In the rows, 128 means zero.
T: rows in a few groups, each row roughly a mix of its group's directions
T (92 x 13)
[[134  88 127 100  83 164 164 115 138 136 152 135  67]
 [157 168  86 127  88 118 104 129 154  92 174 155 105]
 [121 103 112 154 183 101 138 183 144 153 111  86 147]
 [ 81 129 105 186  92 111 120 174 130 167 145 120 125]
 [ 91  95  93 167 116 133 128  87 174 107 135  84 113]
 [ 94 136 123 112 160 178 191 153 134 115  98  97 122]
 [126 126  90 124 127 169 134 124  55 138 154 151  84]
 [148 144  76 135 125 148 128 140 113 110 172 154  60]
 [132 150 135 147  93 159 136 143 127  89 210 125 132]
 [129 130  62 145 162 135  89 149 112 118 171 155  94]
 [119 100 139 119 141 127 111 101 160 152  44 111 105]
 [ 99 136 101 175 138 139 114 195 164 118 165 111 126]
 [ 80 141 144 124 150 164 186 166 132 136 108 102  92]
 [146 125  84 119 120 160 125 126 158 117 192 151  75]
 [142 116 112  99  99 184 110  83 123 102 107 168  91]
 [ 98 107 128 139 162 106 185 176 109 154  99 115 161]
 [125  66  75 140 144 162 104 151 147 143  94 123 101]
 [151 131  69 121 102  91  77 129 113 136 103 175 129]
 [ 90  86 143 131 155 121 171 146 154 142  82  80 133]
 [124 130 112 133 154 180 101 148 114 117 206 140 148]
 [ 95 101 149 136 109 121 118  90 156 138  75  90 177]
 [103  89 147  91 153 126 109 110 122 182  79 134 162]
 [109 110 130 145 111 175 128 104 177 104 184  96 151]
 [117 125 167 134 139  80 129 133 105 137  92 118 203]
 [153 148  71 141 108 117 136 137  97 108 151 156  64]
 [118 156 174 133 162 187 112 151 163 123 105  92 110]
 [133 142 159 129  75  84 142 114 124 141 200 130 138]
 [166 135  88 105  81  90  91 123 134 136 109 179 138]
 [127  95  74 150 152 153  70 137 134 127  78 135 130]
 [182  98  97 105 105 142  94  76 127 104 122 163 136]
 [ 74 120 109 130 104 166 185 154 140 132 157  91 137]
 [118 112 148 145 160 142 153 167  61 166 136 148 158]
 [164 150  90 125  89 132  90 118 158 110 143 169  79]
 [141 113 105 141  75 126  59  95 123 129 148 167 123]
 [ 87  91 130 147 150  82 123 103 138 142  75  95 158]
 [117 192 159 113 159 123 152 117 114  93 121 115 182]
 [ 93 118 149 141 159 162  99 121 183 132  88  82 122]
 [ 85 123 133 177 146 151 130 186 151 122 160  90 143]
 [ 92 124 138 122 139  95 170 124 161 108  98  67 162]
 [ 89 105 148 145 151 103 124 117  87 144  90 104 189]
 [108  99 167 143 133 174  87 102 161 137  93  93 102]
 [120 127 113 175 128  54 120 131 149  97 123 109 172]
 [126 138  62 103 144  66 139 147 160 107 153 123 124]
 [165 129 122  77 104  92 162  80 108 128  94 158 121]
 [107 132 134 132 153 134 207 175 135 144 109  93 113]
 [119 187 126 139 106 102 126 123 145  79 160 101 177]
 [132 131 135 123  92 103 199 127 143 126  61 130 136]
 [ 97 130 127 149 136 144  86 131 189  98 155  74 120]
 [119 130  96 125 156 176 178 148 129 116  62 122 116]
 [152  87 103 112 108 143 176 149 128 138 152 163  70]
 [ 97 107 124 145 157 135 166 181 117 124 191 102 145]
 [127 108 130 135 137  56 148 129 113 124 157 139 194]
 [108 143 140 166 134 180 144 136  89  96 181  95 138]
 [113 163 146 161 144 149  72 142 105 119 178 118 168]
 [134 132  84 141 178  82 131 156 101 125 138 152  74]
 [151 130 137 127 158 132  58 110 118 123  79 164  94]
 [ 91 134 116 156 189 136 116 176 133 138  80 102 136]
 [135 125 197 131  98 182 132  83 101 117 140 118 135]
 [141 133 155 101 164 158 168 147 156 133 172 131  71]
 [127 134 158 117 201 116 129 163 181 137 117 120  95]
 [140  74  84 123  87 171 120 115 138 134 119 150  82]
 [124  97 123  98 151  91 162 112 132 156  52 122 124]
 [138 145 126 139 102 185  94 134 152 100 186 126 166]
 [114 168 113 166 115  88 108 133 118 123 146 123 203]
 [101 124  91 184 146 108 129 186 132 157 100 107 148]
 [119 111 117 131 196 125 157 172 144 133 100  81 152]
 [ 95 154 158 108 132 140 207 144 132 123 154  92 136]
 [167 115 160  62 149 151 141  81 133  95 136 132 115]
 [129 148 100 144 141 192 118 145 104 110 174 130  76]
 [150 122 110 148  69  95  83 100 122 133 169 157 151]
 [142  96 168  81 137 132 153  69  81 140 116 127 135]
 [126 112 160  96 183  83 163 141 141 162  98 134 101]
 [204 100 117 109 137  98  96  89 128 114 120 153 146]
 [ 74 120 124 146 177 139  79 160 141 133 133  90 156]
 [147 115 145 106 118 136  93  72 140 145  61 138  98]
 [133 118  69 124 163  99 134 183 109 153 154 164 115]
 [131 139 128 158  85 172 104 135 178  96 164 122  88]
 [160 122 147 114  96 170  86  76 132 118 143 148  83]
 [167 157 146 124  94 152  75  81 106 127 120 168 117]
 [137 126 183 100 140  79 141 135 158 151  80 129 166]
 [107 129 186 120 130 167 124 118 169 139  80  85 143]
 [145 158 128 169 138  58 153 161 118 147 116 121 168]
 [140 118  87 114  81 136 120 109  62 140 148 168 149]
 [119 123 163 112 167 148 102 139 210 139 113 109 135]
 [147 141  72 140 114 147 131 134 110 107 177 150  67]
 [175 138 111  95  77 117 165 103 117 110 143 172 101]
 [113 146 172 141 151 169 109 140 188 116 106  82 129]
 [134 132 154 131 123  48 147 130 122 133  72 125 160]
 [ 90 108 108 168 166 120  78 176 140 154 116 104 134]
 [141 167 115 158 132 167 117 162  95  91 189 131 125]
 [136 171 168 134  72 137 152  94 129  85 135 113 162]
 [ 96 125  81 186  89 109 108 158 129 153 144 124 162]]
which group is each row in? (one row of each group first)
[107 129 118 123 156 179  60 114 126 109  85 148 109]
V
[ 93  91 121 138 145 121 194 175 155 127 130  89 127]
X
[116 101  91 125  96  89 119  91  97 152  66 139 125]
M

[148 155 112 154  77 100  81  97 108 121 136 172 155]
V
[148 140 130 103  90 103 137  78 160 116  60 129 115]
X
[172 124 107  90 103 132 129  99 110 113 181 168  90]
X
[137 180 120 135  88 111 155 138 124  83 183 131 161]
X
[120 140 101 154 164 177 108 153 124 103 192 123 101]
M
[ 98 113 102 168 148  99 115 173 143 150 147  88 175]
V
[111 175 126 165 110  84 168 155 118 138 142 113 180]
V
[173 151  97 129  83  79 122 140 113 108 152 172 149]
M
[166 154  90  94  91  85 130  98 152 110 100 158 107]
X
